Each run below is a few steps of one of 4 hidden systems, one row a step.
path 1, K (5 x 32):
[[ -2  37  34  45  -1  19  -2   9 -21 -20 -37 -14   6  17  29   6   5  13
  -50   8   6 -12 -13  37  -5 -46  19   6  18 -26 -18  -6]
 [  9 -18  17  43  -5  17  -5  12  46 -21  -8  -8  -7   3  21  15 -15  47
  -25 -54   7 -22  33  -9   7 -60 -11  -4 -11 -24  -5 -27]
 [ 18 -49 -10   1 -18  13  14  -5  41   1  20   9 -13 -20   0   6 -16  31
   15 -72  15  -5  41 -33  27 -25 -34  -5 -31   5  21 -15]
 [  1 -29 -26 -49 -10   0  17 -10  13  21  27  17  -8 -11 -20  -5 -11 -11
   31 -45   4  18  24 -29  12  19 -15  -8 -41  22  26   5]
 [-13  17  -8 -70  -4  -5   1 -25 -34  34  -4  13   4  11  -3 -24  14 -29
   27  13  -1  19 -17  -1 -15  29  13   2 -19  14   7  24]]
path 2, R, 5 rows:
[[-13  15  15  80  10   4   3  22  15 -21 -21  -8   0   3  -9  16 -10   8
   -5  51  -7 -35 -21  18 -23  -1  12   2  51 -13 -17  -1]
 [ -8  -7  -1  56  18  -6   2  31  15 -20  15 -13  20  -7 -18  15  -9 -16
   14  56 -14 -10 -36  17 -13  18  -5  -7  36   1 -16 -13]
 [-10 -13  -9  20   9 -10  -1  29   9  -5  21  -3  19  -1 -34  10  -3 -35
   50  50 -23  -9 -33   7 -15  41  -3  -6  27  22  -4  -4]
 [-16  -9 -11  -7   0   1  13  -4  10  26  -2   9  -8   6 -39  -6  -4 -21
   66  34 -11 -23 -14 -14 -35  49   5  -9  14  17   2  24]
 [-23  13  -9  14  -3  -3  22 -14  17  30 -39  15 -27   7 -33  -1 -10   4
   46  26  -1 -35   1 -18 -42  41  19  -6  19   1   3  44]]
path 3, K (5 x 32):
[[ 14  26   2 -25 -15   4  22 -16 -40 -13  -1  -4  10  -2  36 -15  12  -7
  -47 -28  30  40   3  16  27 -36  -5   2 -37  -6  16   3]
 [ 11  16  -1 -33 -17   9   9 -23 -13  -4  -5   0  -7  -8  37 -12   6  14
  -40 -55  26  26  22  -2  16 -45  -3  -2 -45  -9   9  -1]
 [  7  -2   2 -43 -17  16  -3 -21  -1   7   0   6 -11   2  24  -9   0  24
  -34 -68  13  15  36 -13  17 -38  -7   4 -45 -11   9  -9]
 [  7  -9   0 -58 -12  11  -6 -23  -8  12   7   7  -4   2  24 -19   9  15
  -23 -65  11  18  28  -7  22 -35  -1   4 -46  -3  10 -10]
 [  4   2   0 -62  -9   9  -2 -19 -21  10  10   4   8   2  25 -20  14  -6
  -23 -47  14  36  10   2  16 -30  -1  -1 -50   4  13  -6]]
path 4, R (5 x 32):
[[ -1 -46   8  57   8  21 -23  39  46 -18  25 -15  17  -1 -11  26 -20  22
   -8 -12 -17 -30   8   3   4 -28 -11  -4  13  -9 -14 -43]
 [-14 -45   9 -11  16  27 -51  25  33  15  28  -6  24  22 -19   7  -9  -1
   31   1 -38 -21  -7   9 -15  -1   8  -2   6   2 -32 -39]
 [-32   0   0 -51   2  20 -24   0 -17  42  -1  10  15  23 -15 -14   8 -24
   39  44 -25  -7 -25  10 -26  36  31  -6   3   5 -22   9]
 [-14  53  -4 -22  -7  -8  29 -11 -52  22 -27   3  -1   6  -9 -21  17 -29
   10  48   7  13 -25  12 -19  39  26   1   5   5  11  41]
 [ 12  57  -3  43 -17 -19  69 -19 -33 -22 -35  -4 -21 -16   3  -7   6 -18
   -8  15  36  16  -7   4  -1   2  -7  -7   3   6  37  35]]
path 5, F:
[[ -9   0  -2  18  18  -6  -3  36  -4 -11  32 -21  36   8 -13   0  10 -41
   24  54 -23  10 -50  27 -13  21  -2 -10  15   7 -12 -12]
 [  7   3   4  -3  12  -5 -10  29 -21 -34  36 -26  46   0  11  -4  13 -41
  -15  27 -18  28 -40  30   8 -12 -14  -7 -13   8  -9 -36]
 [ -1  33  13 -25   3  -2 -14  18 -42 -26  15 -17  39  10  32  -8  20 -30
  -40  13 -12  38 -27  36   8 -24  11  -4 -20  -2 -15 -25]
 [-17  42  17 -42   2  12 -23  -1 -54   5 -23   3  19  24  23  -8  17 -19
  -26  29 -16  14 -21  27 -10   0  47   8  -2 -10 -26   0]
 [-31  29  12 -37   1  18 -16  -7 -25  45 -29  12   2  29  -4 -14   9 -10
   20  48 -18 -11 -20  14 -35  32  46   2  18 -11 -26  22]]
path 6, X, 5 rows:
[[ -6   0 -27 -29 -17  -5  41 -26  -1  35 -14  15 -22  -8 -25 -16 -11 -11
   47  -3  14   6   7 -26 -15  40  -3  -7 -11  18  33  32]
 [ -8  47  -9 -22 -14  -3  30 -32 -36  22 -38  12 -15  -1   4 -19   7 -14
    8  14  21  12  -9  -2 -17  21  19   0  -5   1  17  41]
 [-15  41  17 -25  -9  13  -6 -17 -38   6 -39  10   1  15  26 -11  14   4
  -34  -5  10   2  -4  17 -12 -23  41   5  -9 -18 -17  20]
 [ -7 -14  21 -29   0  34 -46   0  10  13 -14   7   3  19  24   5  -2  40
  -40 -46 -11 -12  29   5   2 -44  27   3 -16 -29 -34 -21]
 [ -3 -53  13 -22  -6  40 -51  12  42  21  18  15   4  15   6  10 -11  46
   -2 -65 -14 -24  38 -15  11 -36   0   1 -22 -18 -20 -31]]
path 7, X:
[[ 13  -6  20  64  -7  14   7  21  31 -29 -22  -9  -2  -1  17  23 -16  42
  -34 -33   7 -19  25   2  -1 -53  -6  -3   5 -29  -4 -26]
 [ 30 -19  -3  25  -5  -7  22  20   5 -51  37 -23  14 -25  12  13  -6  -7
  -29 -33  11  28  11   7  39 -37 -40  -2 -19   8  22 -35]
 [ 21 -22 -19   0  -1 -16  31  17 -11 -38  43 -20  34 -25   4   1   6 -51
   12   6   2  40 -26  12  30   4 -36  -2 -20  37  24 -32]
 [ -1   7 -15 -13   3 -11  24  15 -26   4  29 -11  28  -1 -26 -11   6 -60
   41  50 -12  28 -34  12  -6  44 -15  -8   3  29  17   2]
 [-30  22   4  -3   6   7  -3   4 -21  26 -20  10   4  19 -29  -7   6 -26
   46  69 -23 -24 -36  15 -40  48  33   0  33   3  -7  26]]
path 8, F (5 x 32):
[[ 10  30 -26 -19 -18 -20  62 -27 -26 -14  -2   6 -11 -21   6 -15   8 -23
    2 -22  42  41  -4 -13  14   6 -19 -14 -44  12  41  29]
 [  5  55  -4  46 -12 -22  68 -10 -27 -12 -34  -7 -14 -10  -5 -13   9 -19
    2  30  27  14 -11   5  -7  14  -6  -6  16   1  35  39]
 [ -9  15  10  78   5   1  11  19  19 -14 -35   0 -12   3 -18  25 -13  13
    7  39  -2 -38  -4   9 -23   7  15   4  51 -13 -12   6]
 [ -6 -43  16  59  15  24 -35  26  52   0   6  -1  -2   8 -19  27 -19  36
    5  -7 -24 -52   6   6 -15 -23   3   4  34 -16 -26 -22]
 [  1 -58  19   6   4  34 -44  24  58   4  24  -2  12  16   1  17 -15  32
    7 -47 -21 -28  20  -7   1 -41 -13  -3  -8 -14 -21 -43]]

Name the system that made each run.
path 9:
[[-30   4  14  -4  12  11 -34  11  -9  37 -14   7  10  28 -20  -2   3 -12
   31  57 -32 -35 -29  23 -37  31  36   9  42  -1 -37  13]
 [-24  50   7  23   9  -5  16   9 -30  12 -27  -5   9  18 -22  -9   9 -36
   22  75  -8  -5 -38  28 -39  35  29  -1  29  -1  -8  25]
 [  8  52 -10  52  -4 -23  64  -3 -23 -15 -22 -15  -9 -10 -10 -10   2 -35
   10  61  21  14 -35  13 -17  33  -6  -8  23   4  25  29]
 [  6   6 -16  69  -2 -13  47  10  12 -17  10 -16 -10 -20 -26  11 -12 -10
    9  15  16  -7  -8  -4   3  17 -29  -2  21   8  38  13]
 [  0 -48  -9  50   1  10  10   9  60   1   5   6 -16 -14 -33  19 -31  15
   39 -20  -1 -43  17 -26 -16   3 -15  -8  11   7   5  -4]]
 : R
path 10, 5 rows:
[[-23  39  26 -12   3  24 -12 -14 -27  35 -52  10  -2  31  14  -8   9   6
  -12  31  -5 -11 -11  25 -29   5  49   7  24 -27 -29  19]
 [  4  72  10  42   3 -20  33   6 -38 -35 -31 -20  11   3  22   1  15 -20
  -38  36  14  19 -30  32 -20 -11  17  -8   9 -13   5  11]
 [ 26  18 -10  54  -2 -16  51   8 -12 -60  13 -30  18 -28  23  -2   1 -37
  -28  17  29  32 -29  15  20 -15 -25  -5 -10  10  25 -13]
 [ 18 -34 -19  23   0 -10  28  23  21 -32  48 -14  16 -26 -13   9 -13 -27
   12 -18   4  25   2  -1  33  -8 -46  -6 -19  26  30 -31]
 [ -6 -65 -16 -33   0  23 -20   3  35  35  30  12   0  -2 -30   1 -18   5
   44 -37 -18 -16  24 -21   6  12 -19   1 -15  13  10 -21]]
 : R
path 11 (5 x 32):
[[ -2  71  -1  -8   5 -21  37   0 -51 -12 -15 -16   8   8   4 -15  19 -46
  -13  54   4  35 -34  24 -16  24  18  -7   0   4  11  22]
 [ 20  51 -14  33 -13 -34  72 -11 -34 -49  -4 -21   2 -27   7 -12  14 -46
   -8  19  37  33 -25   6   6   3 -24  -5 -11  21  49  21]
 [ 23 -12 -20  47 -12 -16  47   6  30 -28  26 -13 -13 -27 -13   5 -13   1
    3 -39  25   6  17 -15  17 -19 -49  -8 -21  13  49  -1]
 [ -3 -68  -2  17 -11  29 -12  10  56  17  13  12  -8  -2 -13  17 -20  35
   39 -54  -3 -37  34 -30   4 -17 -24  -2  -3  -3   1 -17]
 [-26 -45  14 -18   7  38 -58  11  37  56   2  27  -2  25 -23  14 -16  43
   15 -31 -32 -40  30  -3  -8  -4  22   5  11 -21 -41  -6]]
 : R
path 12 (5 x 32):
[[ -7 -42   0 -56 -12  29 -29  -8  11  36  13  26 -12   8  -6  -1  -6  28
   16 -64 -14 -16  40 -24  11 -17  -2   7 -28  -1   4 -12]
 [-16   1  19 -39  -8  35 -34  -7   6  37 -30  22 -15  29   1   0  -6  36
   -8 -45 -16 -15  33  -4 -11 -23  32   2 -15 -21 -22   3]
 [-11  32  27  -4  -5  25 -15  -9 -26   0 -37   4   3  19  36  -1   8  18
  -47  -6   4  -6   0  25  -6 -35  37   9  -1 -28 -25   3]
 [ 13  44  16  27   4  -5  15  14 -32 -48  -8 -21  22  -2  37   6  17  -8
  -55   2  16  26 -25  31   7 -48   1   1 -13 -15  -4 -18]
 [ 29  -2  -7   8  -1 -10  25  12 -22 -62  27 -28  36 -22  29   0   7 -40
  -31  -5  12  42 -19  22  34 -28 -29   0 -26  19  18 -37]]
 : R
path 13 (5 x 32):
[[ 12  15 -31 -53 -19 -17  47 -16 -32  -7  17   1   7 -21   8 -17  10 -40
    6 -24  27  52  -7 -14  14  10 -18 -11 -55  24  36  15]
 [ 18  61 -15   6 -17 -30  73 -17 -53 -33 -20 -13  -2 -17   4 -17  15 -46
   -7  18  34  44 -25   6   8  13 -13   1 -16  18  46  27]
 [ -9  55   8  66   1 -11  47   7 -16 -17 -40 -13  -3   2   3  -4   3 -14
   -2  59  15   0 -31  17 -29   8  14  -9  30 -13   0  28]
 [-16  -4  25  61  20  16 -31  21  20  -1 -20  -3  -4  19 -18  12  -9  18
    2  40 -25 -49 -12  24 -19  -8  22  15  60 -17 -28  -5]
 [-11 -52  23  20  21  31 -53  22  57  15  19  -5   8  23 -17  18 -21  30
    8 -14 -33 -43  11   6 -12 -25   8  -2  18 -10 -32 -35]]
 : F
path 14 (5 x 32):
[[ 18  37   8   4 -13  -6  41  -9 -40 -34 -12 -14  10 -14  38  -6   8 -17
  -54 -20  29  41  -6  17  27 -35  -6   1 -26  -5  17  -2]
 [ 30   1   0  12  -7  -6  26   8 -11 -51  16 -20  13 -18  30   8   5 -11
  -41 -38  17  39  12  14  38 -49 -34   3 -25   7  26 -34]
 [ 23 -35  -3 -25  -1   0  -8   6  22 -21  44 -10  13  -8  15   2  -1   7
  -17 -64   0  28  20  -8  29 -41 -35  -5 -42   7   9 -37]
 [ -3 -36   0 -68  -5  21 -41  -1   8  18  31  13   8   7   4  -6   0  11
   -1 -57 -15   8  22  -6  15 -23  -4   5 -42   3 -11 -27]
 [-12   1   6 -66 -12  19 -22 -20 -20  22 -13  15   4  14  19 -15  14   3
   -4 -38  -3   7   4  -1  -4 -18  28   2 -37  -8 -12   0]]
 : R
path 15 (5 x 32):
[[  9 -22   6  38  12  11  -5  41  14 -33  42 -25  35  -7   5  18  -6 -12
  -16   5 -12  13 -20  18  15 -27 -20  -6  -2  -1  -8 -42]
 [  3 -29 -14  27  11  -4   8  37  17 -14  41 -14  26  -8 -25  11  -7 -27
   27  33 -13   8 -25   9   5  20 -21 -10  13  15   6 -19]
 [ -4  10 -19  33   8 -16  29  17  -5  -4   9  -8  12  -5 -33   3   2 -38
   47  59  -6  -4 -35   7 -20  51  -8  -8  29  21   7  16]
 [-13  44  -2  50   6 -14  37   8 -17  -8 -32  -6   1   1 -21  -1   1 -29
   25  70   0  -8 -39  17 -35  37  21  -9  34   5   0  33]
 [ -8  55  23  56  11   2  19   7 -25  -8 -44 -19   3  19   9  -6   4  -5
  -20  61   3 -10 -30  34 -32   0  25   1  39 -20 -11  13]]
 : X
path 16:
[[  7 -31  14  13  -6  18 -24  14  38 -17  12  -6   5   3  25  16 -10  44
  -28 -65   3 -12  28 -10  11 -63 -14  -3 -27 -19 -10 -34]
 [  2 -41  12 -25   4  33 -51  17  24   4  22  -2  19  18  18  12  -4  21
  -24 -39 -20  -5  15   8   9 -42   6   2 -22 -11 -31 -43]
 [-10   1   7 -59   4  14 -34   6 -27   9  14   4  31  16  19  -6  10 -21
  -16  -2 -16  23 -17  22   8 -10  23   1 -24   2 -28 -17]
 [ -1  45   2 -57  -2 -12   8  -5 -65   0   7  -3  17   5  15 -25  25 -37
  -26  11   3  53 -16  21  15   3   6   4 -30   8  12   6]
 [ 13  44 -11 -19 -19 -13  56 -15 -53 -25  -9  -5  11 -15  24 -17  12 -35
  -24  -9  29  51  -4  12  22  -7  -6  -1 -31   8  40  15]]
 : R
path 17, 5 rows:
[[ -8  16  40  54   7  31 -23  11   4   0 -41  -6   2  29  15  10 -11  34
  -43  12  -7 -36   9  35 -16 -40  26  15  45 -29 -29 -15]
 [  5 -38  22  51  -3  30 -19  15  64 -11  -3  -1  -2   8   6  22 -20  50
   -4 -44  -2 -34  23  -8  -8 -55  -8  -2  -1 -24 -16 -30]
 [ 14 -60 -17   7 -11  11  17   0  49  -2  32   1  -4 -14 -15   8 -16  12
   31 -54   6  -1  32 -25  19 -14 -44  -9 -26  15  25 -23]
 [  4 -21 -33 -35  -7  -9  34 -14   5  16  28   4  -4 -14 -27  -9  -3 -25
   47 -13   7  26   3 -22   1  36 -20 -13 -37  28  29  14]
 [-19  41  -8 -42   1  -5  17  -5 -49  22  -7   3   7  10 -13 -21  19 -38
   23  54  -5  19 -30  12 -15  51  17   1   6  10   9  28]]
 : K
